Some points, one per row:
[ 36  35  44  45  30  18  -8  69 -14  35  33  75  83  63  16  47  63  49  26 -23  34  11  68  25]
[-46  52  24  35  68   5 -25  62  -3  94  10   4  55 -38 -39  20  59 -16  46  62  -9  -2 -15  38]
[-43 -27 -45  54 -30 -54 -30  44 -28  27 -49 -21 -24 -10 -14 -25 -23 -14 -82 -43 -18   0   0   0]
[-22  27   5 -24  39   4  75 -65 -17  -9  34 -79 -74  -3  22 -16  -6  16  19 -31  -9  49  15  -7]
[-30 -13 -23   1 -24  20  -2  57 -77  -6 -57  21  12 -25 -33  13 -49 -40 -28 -25 -17 -55  11 -35]
[ 25  -7  10  50  -6 -42 -19  11 -18 -16 -59  -1   7   1  -2 -52 -43   8  11 -28 -19 -33   3 -51]
[ 25  48  -3 -58  39 -22  25   8   4   6 -11  24 -15 -20  42   9  -9  56  30  -1   6  25 -41 -78]
[ 18  61  67 -32 -14 113 125  43  71  30  88  -5 -16  61 127  28  60  46  -9  83  -1  49  76 119]
[-12  22 -74 -26  59  22  48 -15  14  -5  47 -27 -47  -1  44 -63  42  -2  19  -6 -33  35  21   9]
[-29  -2 -26 -44 -35 -30 -50 -57 -24   2 -25 -51 -32 -41 -14   0   0   0   0   0   0   0   0   0]
[ -6   2  30 -25   8   0  10 -23   9 -37 -49 -50 -31 -37 -34 -38  14  -6 -37  -2 -18   1   5 -44]
[76 24 38 87 49 87 93 44 60 69 30 41 64 51 40 42 76 63 72 74 48 66 67 45]
[-16   5  -2  18  63  22   0 -22  18  32  17  17   1 -11 -10  -5  52  15  51  61  -6  56   7  32]
[ 39   2 -19  33  17 -30 -29  37  14  26 -91 -20 -54 -37  53 -16 -50   7  40  -6 -16 -27  -2  -9]
[ 26  65  47  52  22  57  35  29  -9  55  58  72  71  67 -19  37  43  19  36  47  40  13  71  -1]
[-30 -43  -4  -7 -51 -19 -18 -52 -16 -11   5 -22 -17 -85 -82 -69 -29 -36 -25  26 -14   3 -53 -10]
[ 15  43  18  35  -5  -3  48 -23  11  13  20   7  24  11   7 -36  28  37   8  35  20  29  38  -7]
[-31 -38  -3  36 -16  54   3  56 -24  -3 -17  56  27  51 -68  -4  45  -5  15 -15   1 -56  20 -13]
[ 51  82 102  51  18  66  41  41  32  38  74 127 103 127  23  91  71  32  81  40 109  15  44  17]
[ 49  16  36 -20   1   9  18 -88  15  -8  37  14 -29 -13   0   0   0   0   0   0   0   0   0   0]
[ 27  -1  21 -38  19  35 -22 -40  29 -16   4   2  34  27 -26  40 -29 -26  30 -14   5  45  11 -21]
[ 50 -21  41  73   4 -44  15  59  51 -13 -43  31  -7  24  81  30   7  18   5  30  50 -16  46  18]
[  2 -37  -2  34  40 -45 -47  33  20  17 -98  17  -4   4  55  29 -58  48   2  -6 -11 -36  -9 -54]
[-67  17 -32  -1  50   3 -34 -49  16  31  -5  21   8 -34 -68  57  46 -76  34  84 -24  16 -21  22]
[-29 -57 -15  41 -63 -56 -37  17 -37 -75 -89 -16 -31 -64  12 -44 -47 -28 -36 -39 -33 -87 -35 -63]
[ 17  26 -12 -37  12  -9  12 -81  -3  -3  35 -19 -29 -20  -7   9  -4 -10   9 -45  19  62 -33  13]
[  7 -14  -3  38  63  -4   2  94  40  63  10  -5  -9  48  46 -35  49  26 -45  31 -16  21  16 127]
[-29 -67 -58   5 120 -52 -35  -1 -33  60 125 -60   0  86  91  11 -11  50 -34 -83  46  85 -10   0]
[  6  16   7  -2  -5  -4 -13 -60 -18 -22 -39 -12 -20 -51 -62 -50   0   0   0   0   0   0   0   0]
[ 30  29  13  25  20 -24  46 -15  23  12  59  16  72 -34  48  76  47 -14  35  27  31  99 -16 -44]
[ -37  -56  -41  -92  -53  -51  -45 -127  -47  -40   16  -46  -63  -40  -70    3 -113  -22  -20    0    0    0    0    0]
[ -43  -38  -37  -18  -39  -16  -40   10  -50  -26  -26   14   14   10  -54   15  -65  -16   -7  -72  -53 -102  -32 -107]
[-19   7 -39  36  19  30 -24   1  28  62   0  41  28 -16 -20  48  93 -20  18  67 -82   4   5  50]
[ 10  47  49  -2  12  16  16 -72  19   6  32  14  18  39 -40  18   4  23  30  -4  28  32  10  18]
[-40 -12 -26 -95   0 -41   7 -89 -25 -17 -18  -6 -19 -78 -30   7   0 -20 -21 -12 -30  44 -67 -74]
[-20 -17 -12 -35  -5  37 -17 -47  -9  24  78 -27 -16  14 -40  49 -95  45 -15 -44 -10  72 -39  17]
[ -7  26  22  56 -22  55  10  57 -22  76 -55  48  46 -40  -5  91  17 -36  30  59  34  -5   3  -9]
[ -3  -3  35  51 -51  21 -67  67 -84  65  18 -52  52 -29 -45  62  25 -62  11  13  -9  10 -41  24]
[-56 -13  44  13  58  17 -35  45  22  92  28  61  74 -14 -44  86  68 -63  40 127 -36   8 -58  71]
[ -42  -66  -93 -127  -58  -23  -46 -127  -40   12   38  -44  -58   87  -28   26 -127   19  -30 -114    8    0    0    0]
[-48 -13  41   8 -19  14 -47  73 -66  72 -44 -28  64 -10 -73  26  30 -57   7  56 -46 -24 -58  25]
[  3   4   3  -7 -27  18 -45  61 -22 -34 -26  58  38  58 -15   7   8  -7  17 -59  -8 -49 -14 -66]
[ 61  41  20  89  24   0 -11  13  36 -26   1  61  53  75  11 -34  15  66  39  38   0   0   0   0]
[43 66 70 97 41 63 48 58 13 54 -2 22 73 18 13 31  0  0  0  0  0  0  0  0]
10 more points follow, each with its number after it:
[-36  -5  28 -54 -46  18   5 -54  21 -44 -15 -45 -60 -44 -24   0   0   0   0   0   0   0   0   0] 0
[ 17  14  33  22 -22  11 -50  65 -48  21  64  79  78  55  -9  94  11   4  62 -30  26 -46  41 -51] 1
[ -7  -5   9 -15  18 -35   3 -74   5 -26  13 -34 -35  -5 -51   6 -36   4  33 -37   0  27 -42   3] 2
[  2 -33  10  56  24 -27 -45  24  -5  25 -61  14  10 -18  38  36 -47  39 -20 -21 -14 -53 -30 -23] 3
[ -5 -28 -36  -2 -14 -46 -15   8 -12 -12 -72 -26 -51 -22  10 -15 -17 -29 -26 -34 -25 -45   0 -21] 4
[ -4  -7 -65   5  14 -37 -25  -2   7  -8 -23 -25  -6  -4  -1 -55   9  -8   9 -33 -13 -24 -33  43] 5
[-34 -18  -1  11   3  23  36  -4  37  36 -13  -4  13  -4 -37  32  61 -19   0   0   0   0   0   0] 6
[-20  16  20  -6 -15  18   0  49 -32   7  14  89  43  84 -55  53  36  -5  14 -41   0 -64 -10 -33] 7
[-69 -42 -14 -16   4 -25 -40 -56 -48  15   1  33 -42 -29 -72  10  20 -68 -12  26 -22  -5 -33   8] 8
[ -8  10 -45 -14  62  51  49  -5  11  -2  67 -27 -25  64  31 -32  26   8  16  -6  -4  25   8  57] 9
Which of these numbered points is nearest to each point below, ignoring the 2 directions in which the first points spread most? Its number follows each.
[ -14  -13  -87   35   27  -94  -93    5  -22   -3  -49 -105  -25  -20   44  -53  -21  -27  -45  -27   31  -74  -19   70] > 5
[ -3   5  18   9  19 -19  -4 -26  -6  33  54  -1  -2 -21 -63  12 -39  18  47 -42   2  16 -14   0] > 2
[-87  22 -66 -12  59  31  30  39 -14   4 127 -65 -37  93  31 -10 -12  84  20 -62 -13  51  40  25] > 9
[-51 -36 -58 -22 -32   4  -3 -21 -19  17 -58 -15 -26 -73 -45  35   7 -34   1  10 -61 -53 -42 -31] > 6
[ 38 -43  39  46   3 -20 -26  60  26  -4  -2  37  33  -7 122  59 -12  80 -24   6  37 -48   2 -10] > 3
[ 35  41  18 -28  15   8  45  29  31  -5   0 -30 -10  44  95 -10  46  10   2  53  20  11  83  59] > 4
[ 34  16  15  13   8  34  36   1  27  46  20  43  59  -9 -16  32  84  21  18  53  18  31  37  25] > 6
[ -49  -48 -112  -25  -12  -65  -55  -82  -21  -80  -51  -60  -33  -30  -54  -60  -10  -38   -8  -67  -62  -46  -80    1] > 5
[ -15  -12  -29  -37  -21  -49   21 -110    7  -36   15   -8  -45  -66  -98   28 -103  -32   30  -60    6   33  -64  -30] > 2
[ -16  -18  -17  -77  -25  -26   -7 -127   -3  -73   42  -30  -41  -43  -71   52 -107  -43   -2  -80  -10   25  -95  -17] > 2
[ -3  16  92 -86 -40  82 -29 -39  41 -74  29 -35 -80 -74   0   0   0   0   0   0   0   0   0   0] > 0
[ -4 -61 -17  32  -4 -68 -30  37 -11  21 -66  51   3   0  17  10 -61  39 -39 -15 -21 -60 -24 -38] > 3
[ 34  40  57  45 -37  79  45  77 -66  76  65  37 104  60   9 101  31   8  37  21  81  25  13  -6] > 1
[ 29 -21  32  -3 -29   3 -86  42 -55  82  39 -62 108  30 -58  99  -9 -17  19 -19 -12  51  -7 -27] > 1
[-105   34    5   -9   82  -46  -17  -28   35   36   59   86    3   23  -21   50   30  -57   63  105   23   53    3  -75] > 8
[  6 -34 -37 -38  40 -22  63  12 -28  47 127 -15  49 127 122  65  52  61 -14 -70 112 127 117  22] > 1
[-21  -3 -58 -18   2 -46 -17 -16  -6 -44 -45 -30 -19 -34  -4 -51  39 -21 -46 -54 -34 -43 -46   6] > 5
[-24   7 -78  13  62 -34  -3 -57   0 -33   9  -7   7  25 -11 -10  41  17  37 -20  26  55 -21  14] > 5
[ -27  -96    5  -23  -52  -86 -100   -2  -49  -55  -54  -57   40  -36   49  -55  -99   26 -119 -103    3  -89  -59 -102] > 3
[ -68    1  -97  -41   46  -33   22  -34  -59    7  127 -111  -28  122   94   44  -57   71  -13  -98   61   76    3  -83] > 1
[  1  53 -56   9  87  54  53   3  17 -10  79 -52 -32  66  75 -47  48  34  44   3  -5  30  24  27] > 9
[-49  34 -42  46  48 -72 -82  45   0  95 -10 -36 -15 -44 -85 -38  60   0   0   0   0   0   0   0] > 5
[ 69 -81  30  96 -11 -55 -54  37  14 -67 -52  44  41  -5  66   9 -65  54 -30 -18  23 -77  12 -48] > 3
[-10  31 -38  21  61 -23 -34  44  24  67 -18  16   1 -11 -10 -28  55 -18  19 -10 -74 -39 -36   7] > 5
[   0 -103   45  -38  -31  -44  -52   13   -5  -11   -5   15   60   18   63  -25  -32   78 -120  -57   -2  -50    6  -92] > 3
[ 24   9  13 -23 -19  -5  31  49  64 -18 -20  -3   2  16 114 -21  39   3 -41  29   0   0   0   0] > 4
[ 25  71  71  42  -4  61  60  36 -14  66  93  82 102  65  18  98  56  22  77  27  90  -4  43  23] > 1
[-28  20 -35   5  43 -15 -50  21  14  32 -14  -7   4 -44 -19   4  50  -4  33  31 -62 -10   0   0] > 5
[ 38  15  38 109   4 -21  -7  67  17  20 -49  35  35  -5  97  60 -17  43  39  19  48 -21  16 -11] > 3
[-26   9  -1  -7  -8 -13 -39  32 -22  59 -20  -1  60 -62 -13  70  18 -23 -23  46   1  17  -7 -46] > 6
[-33 -32  16   2 -11  29  -9  28   7  48 -17  48  37 -33   0  75  31 -23  21  31   1 -14 -25   1] > 6
[ 56 -38  26  98 -22 -16 -45  46   0 -42 -21  75  52  10  88  16 -66  31 -18 -16  20 -55  47 -24] > 3
[-104   -7  -85    3   44 -107  -83  -21  -36   24   13   -8  -41  -69  -92  -25   -4 -111   19    0    0    0    0    0] > 8
[  8  32  72  30  27  30  48  -7   9  52  57  65 -13  18 -54  38   9  38  70  37  38  63 -21  26] > 2
[  7   3 -41 -49  43 -10  72   4  13 -19  31 -41 -34 -13  82 -57  68 -11 -18   3  -3  -3  15 123] > 5
[-70   8 -72 -12   9 -34 -21 -72 -13   6 -15  10 -28 -21 -79   8  26 -55  11  59  -7   6 -12 -37] > 8
[ 15   0 -64 -12  33 -37  32  13  -4 -16   3 -19 -28 -23  26 -54  61   0   0   0   0   0   0   0] > 5
[-36  -7 -11 -11  10 -68  23 -84  23   1  14 -24  -5  -7 -53  41 -22  28  59 -43  49  68 -38 -40] > 2
[ 65 -38  31  75 -25 -34  -5  38   7 -49 -27  41  54 -19  88  21 -61  50   0  -7  16 -18  41   7] > 3
[ -1 -77  -8  38 -68 -98 -84 -13 -44 -71 -51   5  -8 -61  65   1 -90 -13 -48 -52 -17 -82 -14 -53] > 3
[ 61  59 124 -62 -15  89  13 -22  86 -49  63 -15 -42 -37  15  20  13   1 -30  -6  -4  61  52  69] > 0
[ 84  14  25  68  80   9   9  35  66  15 -30  89  42  53  43  28  28  65  39   4   0   0   0   0] > 3
[  8  25  68 -64 -22  86  -8 -21  50  -7  86 -57 -46  10  30   3   4  19 -14  27  18  62  18  70] > 0
[ 45  35  82  20  33  47  47  -6  65  26  76  39  15  27 -28  56  -9  51  51  10  26  74  36  42] > 2
[  9  16  43  11   9 -19  49 -19  11  12  26  63   5  21 -50  36   2  20  67 -26  39  19  31   0] > 2
[ 15  16  26 -12  31  30 -25  50  16  13 -31  70  41  47  -9  12   5  13  40 -31 -29 -36 -18 -43] > 7
